In the rows, zero is written as 128.
One turn or mirror swaps these rows in pairs. Which row does each one swap with?
The rows were stretched afterwards, more along some directions than others.
Zavem: [113 153 126 151 112 142  79 147 166 151 123  97 103 148 121 137 116 118]
Tad: [118 161 121 151 121 142  85 148 155 145 111  93 114 150 113 137 131 108]
vumuv: [109 138 129 158 132 142 136 114 130 116 137 126 116 127 138 102 129 149]
rab: [105 160 112 146 143 130 136 157 133 118  95  91 140 119 141 114 151 120]
riso: [101 133 131 149 140 140 140 118 124 112 127 118 116 121 142 100 138 149]
Lavep: [106 176 129 124 121 148 130 159 134 126 119 114 134 117 114 127 132 129]
sar: [124 148 129 155 117 146  78 141 158 145 105  91 104 145 123 124 132 112]
kig: [109 156 118 126 140 146 130 150 154 139 121 114 117 135 140 129 136 117]
tofa: [101 133 123 147 136 139 137 107 129 115 138 140 110 137 137 104 126 152]
Lasu: [112 136 132 149 132 139 132 107 125 114 133 138 115 135 119 109 126 145]
Ven: [120 155 127 146 111 147  82 156 154 162 136  81 100 149 111 149 122 119]
mozo: [113 167 127 119 127 146 137 155 131 121 126 111 139 114 113 131 131 140]
Sapov: [ 99 176 129 131 119 148 132 152 137 128 111 122 133 124 111 122 130 130]
Nesa: [101 170 126 129 124 146 127 154 135 121 106 111 127 111 124 113 139 133]
Rutis: [105 135 122 136 136 142 142 128 149 128 122 122 110 133 124  91 118 135]
lem: [105 157 128 142 115 150  89 162 159 158 119  68 102 145 124 136 132 127]
ril: [102 153 121 152 131 149 125 144 154 137 126 110 105 137 131  91 111 141]
dete: [106 133 124 144 124 148 128 151 154 139 143 110  96 140 133 104 107 146]
zif: [ 81 152 122 141 130 148 134 147 160 133 121 117  96 144 137  86 115 147]
muto: [110 126 129 147 130 143 133 112 124 119 147 131 114 136 123 117 126 142]
bup: [ 91 145 120 141 138 146 153 148 152 127 125 109 108 128 142  89 118 149]
sugaz: [115 149 127 146 116 145  83 160 152 154 124  80 105 148 116 141 130 119]
Raso: [ 95 142 121 136 136 146 141 145 152 134 128 109 103 136 135  93 116 140]
Zata: [101 145 103 155 139 133 130 153 138 117 102  92 126 127 152 110 153 135]
dop: [107 169 130 126 123 141 136 157 128 122 112 111 134 112 115 122 135 131]
tuv: [103 136 127 138 135 147 139 108 125 107 140 150 115 130 128 103 127 147]
bebu: [113 144 115 121 135 149 127 158 148 140 121 105 113 138 144 131 143 123]
bib: [109 154 106 156 137 131 124 154 143 124 112  94 130 129 147 112 146 144]
Zugu: [115 148 123 154 108 141  80 151 161 157 133  77 107 146 127 142 128 124]
modo: [108 164 126 161 107 142  82 142 162 151 120  87 103 152 119 134 118 125]
zuki: [ 99 171 130 110 128 149 152 160 140 123 110 106 130 116 113 122 133 135]
ved: [ 99 136 123 148 135 147 131 146 150 128 122 105 106 136 132  89 118 140]
Lil: [ 99 148 127 146 128 150 133 139 164 131 119 116 107 137 135  86 113 142]
mabaf: [101 133 128 141 141 144 140 112 125 107 132 146 112 128 130 102 135 150]
nuze: [116 147 112 128 127 147 119 158 153 143 136  98 111 144 139 139 140 126]
Dubom: [105 162 106 158 137 135 123 153 139 124 106  97 134 126 141 116 146 131]
nebi: [116 151 120 116 135 149 135 162 141 138 121 103 116 136 133 136 137 113]
Sover: [101 142 129 148 139 143 134 105 135 112 127 136 119 131 124 102 130 145]
bibes: [ 86 149 127 143 142 148 146 131 126 114 134 123 112 132 135 103 134 157]
Zakov: [107 175 125 123 128 149 134 167 143 123 107  95 132 116 126 124 144 126]
timed: [103 164 118 130 134 153 122 155 161 145 116 101 112 144 141 128 136 116]
lukug: [118 175 125 132 129 152 132 143 135 120 114 124 139 117 101 121 134 122]
mov: [ 97 158 108 150 141 134 136 154 141 113  96  98 134 127 146 103 155 142]
Bibo: [100 139 125 135 129 142 146 141 145 126 119 105 114 125 134  89 119 137]
Tup: [103 142 120 141 127 148 135 135 153 136 137 129 106 142 122  96 109 141]
Gofot: [ 98 159 127 141 127 147 135 142 162 134 121 102 105 128 126  94 112 137]
mero: [ 97 136 125 150 137 140 143 117 125 109 137 135 115 130 138 101 132 155]
zema: [113 147 111 121 137 150 138 153 140 135 123 111 119 137 142 129 139 122]
Nen: [121 150 125 149 116 153  85 153 145 157 134  98 104 153 109 144 123 121]
Napit: [106 158 107 155 132 131 120 152 138 120 110  88 127 127 138 118 147 133]
fonul: [105 140 127 140 139 136 140 108 115 107 137 140 121 120 125 107 127 147]
Ris: [112 159 130 115 128 143 146 158 127 127 116 111 145 115 115 129 136 122]

Swapped with Sapov: lem
Swapped with Raso: mero
Swapped with sar: lukug
Swapped with Gofot: Lasu
Swapped with bibes: zif

